In the data rows, the value 50 means zero.
Here are some numbered points:
array([38, 54, 56, 40, 55, 46, 44, 40, 42, 33, 60, 57, 47, 47, 60, 49]) 0
array([63, 62, 40, 61, 39, 39, 52, 38, 57, 52, 49, 48, 50, 67, 58, 55]) 1
array([66, 61, 31, 50, 37, 44, 53, 63, 42, 64, 50, 50, 35, 52, 47, 30]) 2
array([44, 36, 54, 41, 70, 34, 71, 39, 51, 30, 75, 49, 61, 49, 47, 58]) 3
array([34, 35, 64, 69, 50, 70, 53, 39, 39, 45, 19, 65, 73, 44, 41, 60]) 4
array([72, 58, 31, 53, 44, 40, 58, 46, 48, 60, 50, 44, 54, 59, 54, 47]) 5
array([39, 26, 80, 32, 77, 68, 33, 67, 60, 69, 35, 45, 78, 18,  9, 63]) 6
array([44, 47, 62, 56, 48, 63, 45, 41, 47, 46, 48, 54, 48, 47, 49, 51]) 7
array([57, 59, 40, 56, 41, 48, 42, 55, 63, 50, 42, 46, 52, 59, 57, 51]) 8
array([52, 67, 39, 65, 55, 42, 45, 45, 59, 50, 50, 46, 64, 62, 37, 60]) 9
array([55, 61, 47, 58, 34, 40, 46, 31, 66, 43, 50, 49, 47, 67, 62, 53]) 10
array([49, 62, 49, 60, 54, 51, 44, 34, 45, 58, 46, 30, 63, 65, 44, 61]) 11
array([62, 64, 37, 52, 43, 47, 43, 57, 41, 65, 51, 37, 47, 49, 53, 39]) 12
array([61, 49, 47, 51, 39, 36, 62, 59, 48, 56, 66, 55, 46, 50, 46, 43]) 13
array([66, 43, 43, 61, 50, 51, 53, 76, 43, 57, 66, 64, 51, 49, 35, 38]) 14
New points follow, each followed by the numbers of its three nearest points above by angle, smallest number first.
array([54, 53, 48, 51, 32, 49, 47, 36, 64, 40, 51, 50, 39, 66, 53, 49]) >> 1 8 10
array([47, 46, 62, 59, 65, 51, 54, 52, 38, 34, 46, 67, 59, 36, 54, 67]) >> 0 4 7
array([41, 47, 51, 54, 51, 45, 61, 47, 45, 38, 50, 58, 53, 51, 47, 53]) >> 0 3 4
array([32, 27, 78, 26, 56, 71, 50, 47, 44, 75, 37, 17, 59, 32, 35, 57]) >> 4 6 7
array([56, 47, 44, 42, 49, 47, 59, 66, 50, 63, 56, 51, 49, 45, 33, 50]) >> 2 13 14
array([51, 60, 48, 61, 45, 48, 43, 39, 49, 44, 55, 42, 51, 63, 54, 52]) >> 1 10 11
array([60, 53, 42, 48, 41, 42, 56, 53, 51, 52, 51, 54, 43, 53, 55, 44]) >> 2 5 13
array([47, 35, 48, 43, 47, 36, 55, 52, 70, 38, 62, 76, 56, 39, 43, 57]) >> 0 3 13
array([46, 39, 58, 46, 66, 57, 51, 57, 46, 45, 56, 61, 60, 41, 52, 58]) >> 3 4 6
array([41, 56, 56, 34, 60, 65, 39, 63, 60, 66, 30, 45, 45, 39, 46, 61]) >> 4 6 7
array([26, 38, 65, 39, 57, 63, 43, 54, 64, 59, 29, 33, 63, 37, 48, 55]) >> 4 6 7
array([45, 51, 44, 49, 55, 56, 35, 51, 45, 56, 34, 51, 43, 57, 53, 54]) >> 4 8 11
array([63, 44, 56, 13, 58, 62, 59, 84, 47, 81, 51, 49, 64, 36,  5, 53]) >> 6 13 14
array([49, 52, 44, 52, 45, 43, 47, 46, 52, 46, 52, 51, 44, 48, 64, 49]) >> 0 1 10
array([42, 51, 34, 61, 49, 50, 34, 51, 46, 50, 43, 56, 38, 57, 40, 51]) >> 2 8 9
array([52, 40, 54, 59, 48, 64, 46, 40, 50, 44, 55, 51, 49, 55, 45, 44]) >> 4 7 10
array([55, 60, 53, 57, 34, 45, 45, 33, 64, 41, 57, 48, 45, 66, 60, 50]) >> 1 8 10
array([52, 52, 40, 50, 49, 42, 43, 53, 48, 54, 50, 52, 36, 54, 46, 51]) >> 2 5 12
array([51, 58, 38, 47, 40, 47, 53, 51, 52, 45, 47, 57, 31, 52, 59, 34]) >> 2 10 12
array([57, 49, 44, 40, 49, 48, 53, 55, 50, 46, 44, 50, 55, 51, 59, 52]) >> 1 5 8
array([62, 49, 42, 47, 39, 41, 56, 54, 38, 58, 54, 49, 37, 48, 45, 37]) >> 2 12 13
array([52, 53, 45, 52, 46, 38, 46, 48, 53, 46, 52, 53, 40, 51, 57, 50]) >> 1 8 10
array([49, 52, 60, 61, 56, 51, 63, 46, 45, 41, 50, 58, 48, 49, 43, 54]) >> 3 4 7
